Each row has a name. Each piece below is followed by the name of the row it came from, unless a question asks for something else. Each question is about the rows just above it.

[-.11 .48 .25 .56 .12 -.03 -.11 .11 -.24 .20 -.57 .02 -.03 -.22 .08 -.14 .17 .01 -.34 .21 -.57 .26]  Punu
[.40 .30 -.34 .39 -.26 -.29 -.35 -.48 -.16 -.23 -.58 .06 .33 .18 -.19 .24 .43 .46 .28 -.05 -.17 .03]  Pud
[.09 .09 -.47 .78 .09 .17 -.43 -.43 -.49 -.25 -.01 .05 .10 -.01 .16 .01 .35 .22 -.07 .02 .29 .05]  Kesu
[.09 -.53 -.54 .15 -.11 -.14 -.12 -.31 -.36 -.10 .34 .16 .14 .23 .02 .04 .04 .31 .26 -.02 -.03 -.09]  potu
[.37 .16 -.74 .21 -.46 -.36 -.37 -.46 .06 -.19 -.46 -.18 .00 -.44 .27 .21 .71 .33 .09 .10 -.41 -.25]  rav
[.32 -.02 -.74 .10 -.35 -.08 -.37 -.15 -.42 -.56 .05 -.01 .01 -.01 .10 .35 .16 .16 .37 .09 .14 -.53]  melu
[.19 .22 -.24 .26 .02 -.24 -.06 -.49 -.03 -.01 -.19 .16 .41 .32 -.04 -.17 .23 .38 .24 -.07 -.05 .42]  Mapu
[.02 -.41 -.40 .08 .04 -.04 .04 .03 -.42 -.19 .49 .26 .08 .27 .33 .09 -.24 .11 .20 .08 .25 -.08]  rem
[-.04 .44 -.05 .80 .15 -.02 -.32 -.07 -.28 .19 -.60 .06 -.02 -.60 .12 -.19 .25 .10 .26 .23 -.24 .23]  Zun
[-.16 -.25 .07 .61 .33 .08 -.14 -.30 -.59 -.04 .01 .34 .33 .40 .20 -.26 -.23 .19 .15 -.11 .21 .52]  pip
asked: [.32 -.02 -.74 .10 -.35 -.08 -.37 -.15 -.42 -.56 .05 -.01 .01 -.01 .10 .35 .16 .16 .37 .09 .14 -.53]
melu
rem without one entry, shuffled: [.49 .27 .25 -.42 .33 .09 -.41 .08 .02 -.19 .08 -.08 .11 .04 .26 .08 -.24 .04 .20 -.04 .03]. Gone:
[-.40]
asked: [.05 -.01 .01 -.01 .10 .35 .16]
melu
asked: [.16 .14 .23 .02]
potu
Which value is in both Pud and melu?
[-.35]

[-.17 -.03 .46 -.08 -.26 .05 -.01 .53 .23 .54 -.33 .06 .36 -.14 .36 -.08 .26 .49 -.14 .15 -.23 -.12 -.31 .53 -.10 .00 -.27 -.08 -.16 .24 .32 .30 -.24 .13 -.03] = rav
[-.08 -.26 .05 -.01 .54 .23 .38 -.16 .18 -.16 .43 .33 .02 .52 .02 .47 .14 -.10 .52 .25 .59 .51 .69 -.14 .48 .35 .65 .47 .53 .17 .08 .06 .62 .26 .39] = melu
[-.17 -.03 .46 -.08 -.26 .05 -.01 .53 .23 .54 -.03 .06 .36 -.14 .36 -.08 .26 .49 -.14 .15 -.23 -.12 -.31 .53 -.10 .00 -.27 -.08 -.16 .24 .32 .30 -.24 .13 -.03] = sesa
asked: [-.08 -.26 .05 -.01 .54]
melu
Where do [-.17 -.03 .46 -.08 -.26 .05 -.01 .53 .23 .54 -.03 .06 .36 -.14 .36 -.08 .26 .49 -.14 .15 -.23 -.12 -.31 .53 -.10 .00 -.27 -.08 -.16 .24 .32 .30 -.24 .13 -.03] appear?
sesa

[-.05 .44 -.04 .04] : Kesu
[-.17 -.03 .36 .37] : Pud
[.64 .27 .40 .24] : sesa
[-.23 .15 -.03 .14] : potu
[-.17 -.03 .46 .37] : Mapu
Shuffled potu with one entry gone: [-.03 .14 -.23], missing
[.15]
asked: [-.03 .36 .37]
Pud
[-.17 -.03 .36] is in which row?
Pud
asked: [-.17 -.03 .46 .37]
Mapu
Shuffled Kesu with one entry gone: [.04 -.05 .44], missing
[-.04]
Pud without one entry, shuffled: [-.17 .36 -.03]. Gone:
[.37]

[-.26 .07 -.15 -.10 -.06 .23 -.27 .03 .46 .09 .17] -> Punu
[-.02 .17 .36 -.10 .43 .79 .14 .09 .47 .14 .20] -> melu
[-.32 -.42 .43 -.08 .42 .79 -.65 .26 .08 -.65 -.10] -> Kesu
Which value is in both Kesu and Punu?
[-.10]
Which entry of Punu is missing from [.07 .03 .23 -.10 .09 -.15 -.27 .46 -.06 .17]?
[-.26]

[.06 .20 .42 .21] -> sesa
[.20 -.25 -.13 .37] -> melu
[.06 .20 .42 -.09] -> Mapu
asked: [.20 -.25]
melu
[.06 .20 .42 .21] is in which row?
sesa
Where do [.06 .20 .42 -.09] appear?
Mapu

[-.18 .33 -.53 .05 -.23 -.31 .15 -.12 .22 .00 -.02 .13 .15 -.07 .12 .71 -.33 -.10 -.34 -.21 -.10 -.15 -.16 -.43 -.47 .61 .21 .24 .01 -.08 -.28 .01 -.41 .20 .08]  sesa
[.25 -.32 -.09 .32 -.16 -.30 -.18 -.12 .57 -.01 .36 .10 -.06 .26 -.39 .61 -.07 -.41 -.18 -.30 -.39 -.13 -.11 -.32 -.02 .47 .09 .19 -.05 .16 -.10 -.10 .25 -.01 .20]  rav
[.02 -.42 -.18 .33 -.56 .05 -.23 .07 .24 .13 .29 .06 -.20 -.10 .13 .75 -.16 -.13 .10 -.27 .01 -.11 -.02 -.30 -.21 -.05 -.45 -.19 -.33 .33 -.11 -.20 .27 -.02 .15]  Pud
[-.32 -.38 -.49 .14 -.27 .08 .05 .26 -.23 .09 -.14 -.24 -.39 .16 -.23 .00 .26 -.19 .29 -.24 -.21 -.18 .07 -.28 .00 .30 .28 -.08 -.11 .26 -.53 .02 .18 .20 .19]  potu
[-.19 .04 -.17 -.09 -.15 -.21 .52 .31 .01 -.41 .32 -.38 -.13 .27 .00 .17 -.21 -.26 .05 .19 -.39 -.10 -.12 -.27 -.47 -.41 -.44 .24 .15 .19 .13 -.12 .11 -.13 .42]  Kesu
Where do [-.18 .33 -.56 .05 -.23] appear?
Pud
potu without one entry, shuffled: [.08 -.18 .02 .29 .26 -.23 .18 .30 -.53 .00 .28 -.23 .14 -.24 -.32 -.24 .19 .20 -.38 -.14 .16 .26 .00 -.11 -.08 .05 .07 .09 -.39 -.49 -.19 -.28 -.21 .26]. Gone:
[-.27]
Kesu without one entry, shuffled: [-.39 .04 -.12 .19 .13 -.13 .31 -.27 -.41 -.13 .52 .11 -.15 .24 .32 -.47 -.21 -.17 -.38 -.21 .01 -.44 -.19 -.10 -.12 .05 .42 .00 .17 -.09 -.41 .27 .19 .15]. Gone:
[-.26]

[-.06 -.21 .07 .28 -.42 .30 -.20 .77 .07 .44]  sesa
[-.78 .15 -.58 .10 -.69 -.47 .65 -.14 .01 -.46]  melu
[.71 -.48 -.31 .42 -.65 -.68 .70 .35 .49 .38]  rav
[.66 .65 -.49 .78 .27 -.66 .72 -.32 .54 .44]  Pud
[.07 -.15 -.66 .78 .27 -.66 .72 -.32 .45 -.14]  rem
melu without one entry, shuffled: [-.78 .10 .65 -.69 -.58 .01 -.47 -.14 .15]. Gone:
[-.46]
asked: [.71 -.48 -.31 .42 -.65 -.68 .70 .35]
rav
Which entry of rav is missing from [.42 -.65 .70 -.48 -.31 .38 -.68 .35 .49]?
[.71]
The one value in sesa and Pud:
[.44]
rem without one entry, shuffled: [.07 -.66 -.15 -.32 -.66 .72 .78 .45 .27]. Gone:
[-.14]
asked: [.07 .28]
sesa
The one value in rem and sesa:
[.07]

[.66 .69 -.72 -.59 -.73 .67 -.71 -.60 .53 -.72]  Pud
[-.69 .72 -.72 .67 -.72 -.68 -.72 .72 -.70 -.72]  rav
[.71 -.75 .74 -.71 .74 -.73 .73 -.70 .73 .74]  Kesu
Which value is in both Kesu and rav?
[-.70]
Which row holds [.66 .69 -.72 -.59 -.73 .67 -.71 -.60 .53 -.72]?
Pud

[.30 -.16 -.28 -.59 .39 .40 -.16 -.38 .22 -.47] -> Punu
[.30 -.16 -.28 -.59 .39 .40 -.16 -.38 .22 -.44] -> Pud
[-.15 -.28 -.59 .39 -.05 .30 .14 .08 -.40 -.25] -> Kesu
[-.02 .34 .05 .18 .08 .33 .12 -.04 -.21 -.15] -> potu
[.03 .21 .07 .09 -.05 .25 .08 -.06 -.37 -.19] -> Mapu
[.37 -.19 -.29 -.60 .36 .38 -.27 -.37 .08 -.37] -> pip
[.34 -.25 -.34 -.16 .40 .39 -.59 -.38 .21 -.38] -> sesa
[.03 .21 .07 .09 -.05 .25 .08 -.04 -.37 -.19] -> Zun
[.24 -.12 -.30 -.44 .32 .34 -.17 -.36 .08 -.29] -> rem
[-.05 .50 -.06 .10 -.02 .29 .18 -.08 -.45 -.20] -> rav
Shuffled Mapu with one entry gone: [.21 -.05 -.19 -.06 .08 .25 -.37 .07 .03], missing
[.09]
Which entry of Mapu is missing from [.09 -.37 -.06 .08 -.19 .25 .07 .21 .03]?
[-.05]
asked: [.30 -.16 -.28 -.59 .39 .40 -.16 -.38 .22 -.47]
Punu
asked: [.30 -.16 -.28 -.59 .39 .40 -.16 -.38 .22 -.44]
Pud

[-.68 -.52 .10 -.47 .03 .01 -.41 .02] : Punu
[-.23 .34 .10 -.58 -.20 .15 -.50 .28] : Fubus
[-.68 -.52 .10 -.47 .65 .34 .07 -.34] : potu
Punu without one entry, shuffled: [-.47 .10 .03 -.52 -.68 -.41 .01]. Gone:
[.02]
Which value is in both Punu and Fubus?
[.10]
[.07 -.34] is in which row?
potu

[-.23 -.10 -.11 -.36]  Fubus
[-.37 .04 -.63 -.24]  rem
[.16 .22 -.27 .23]  Mapu
[-.24 .22 -.27 -.07]  Zun
[.41 .10 -.36 .04]  rav
[-.19 -.10 -.11 -.36]  pip
The one value in rem and Zun:
[-.24]
Which entry of Fubus is missing from [-.11 -.36 -.23]?
[-.10]
pip without one entry, shuffled: [-.36 -.19 -.11]. Gone:
[-.10]

[-.37 .10 -.16 -.23 -.33 -.06 -.05 -.03 .24]  Kesu
[.40 .07 -.10 .28 -.68 .31 -.14 -.06 .54]  rem
[.38 -.36 .20 -.16 -.06 .54 -.06 .31 -.14]  Zun
[.34 -.03 .32 -.62 -.14 -.09 .14 -.11 -.63]  rav
[-.11 .13 -.05 .14 -.07 -.14 -.03 .09 .20]  Fubus
[.03 -.19 -.06 .21 .25 -.42 .07 .31 -.04]  Punu
The one value in rem and Fubus:
[-.14]
Shuffled Kesu with one entry gone: [-.03 -.37 -.23 .10 -.16 -.33 -.05 -.06], missing
[.24]
asked: [.31 -.14 -.06 .54]
rem
The one value in rav and Zun:
[-.14]
Where do [.14 -.07 -.14 -.03] appear?
Fubus
Which entry of rav is missing from [.14 -.09 -.03 -.11 .32 .34 -.62 -.14]?
[-.63]

[.13 .09 -.05 .07 -.08 -.64 .26 .00 .35 .00 -.28 -.05 .10 .21 .26 -.20 -.20 .02 -.10 -.07] : potu
[.30 .03 -.07 .02 -.24 -.41 .13 .04 .39 -.09 -.38 -.06 .00 .20 .34 -.20 -.23 .00 -.13 .08] : Kesu
[.13 .09 -.05 .07 -.08 -.64 .26 .13 .35 .00 -.28 -.05 .10 .21 .26 -.20 -.20 .02 -.10 -.07] : Punu
[.37 -.03 -.07 -.03 -.31 -.10 -.01 -.03 .30 -.14 -.37 -.06 -.09 .13 .31 -.13 -.19 -.02 -.07 .20] : pip
[-.02 .11 -.03 .09 .05 -.68 .30 .16 .25 .07 -.14 -.02 .15 .19 .16 -.18 -.15 .03 -.07 -.18] : Pud
[-.05 .07 -.08 -.64 .26 .00 .37 -.07 -.28 -.05 -.29 .03 -.14 .07 .23 -.08 -.14 -.04 -.08 .24] : melu
[.37 -.05 -.07 -.05 -.30 .00 -.06 -.06 .26 -.14 -.33 -.06 -.11 .09 .27 -.10 -.17 -.03 -.09 .23] : rav
[.33 .01 -.08 .01 -.27 -.32 .09 .03 .37 -.11 -.38 -.03 .12 .20 .22 -.20 -.18 .02 -.09 -.12] : Zun
[.33 .01 -.08 .01 -.27 -.32 .09 .03 .37 -.11 -.38 -.07 -.03 .18 .34 -.18 -.22 .00 -.13 .13] : sesa
[-.10 .11 -.02 .10 .11 -.67 .31 .16 .19 .10 -.07 -.01 .17 .17 .09 -.16 -.11 .03 -.04 -.22] : Mapu
[.25 .05 -.07 .04 -.19 -.51 .18 .08 .38 -.06 -.36 -.06 .03 .21 .33 -.21 -.23 .01 -.12 .03] : rem
[.20 .07 -.06 .06 -.14 -.58 .22 .10 .37 -.03 -.32 -.05 .07 .21 .19 -.21 -.22 .01 -.11 -.03] : Fubus
asked: [.19 .10 -.07 -.01 .17 .17 .09 -.16 -.11 .03 -.04]
Mapu
The row with [.17 .09 -.16 -.11 .03 -.04] is
Mapu
Which entry of pip is missing from [-.01 .30 .37 .13 -.37 -.02 -.31 -.07 -.03 -.13 -.10 -.09 -.03 -.14 -.19 .20 -.07 .31 -.03]?
[-.06]
asked: [.37 -.05 -.07 -.05 -.30 .00 -.06 -.06 .26 -.14 -.33 -.06 -.11 .09 .27 -.10 -.17 -.03 -.09 .23]
rav
asked: [-.05 .07 -.08 -.64 .26 .00 .35 .00 -.28 -.05]
potu
Which entry of Fubus is missing from [.37 .10 .07 -.14 -.05 .22 .07 .06 -.11 -.58 -.03 -.06 -.22 .01 -.32 .21 .19 -.21 -.03]?
[.20]
Shuffled Mapu with one entry gone: [-.16 .16 .17 .19 .11 -.11 .10 .03 .10 -.02 -.22 -.10 -.01 .17 -.07 .31 .11 .09 -.04], missing
[-.67]

[.00 -.10 .03 .11] -> rav
[.67 -.22 .22 .02] -> Punu
[.02 .06 .10 .12] -> Pud
[-.10 -.03 -.04 .53] -> Fubus
[.39 .02 -.04 .35] -> pip
[-.53 .02 .22 .20] -> rem
[-.17 .38 -.01 -.53] -> Mapu
asked: [.00 -.10 .03]
rav
[.02 -.04 .35] is in which row?
pip
asked: [-.10 .03]
rav
Shuffled Fubus with one entry gone: [.53 -.10 -.03], missing
[-.04]
The one value in rem and pip:
[.02]
The row with [.06 .10 .12] is
Pud

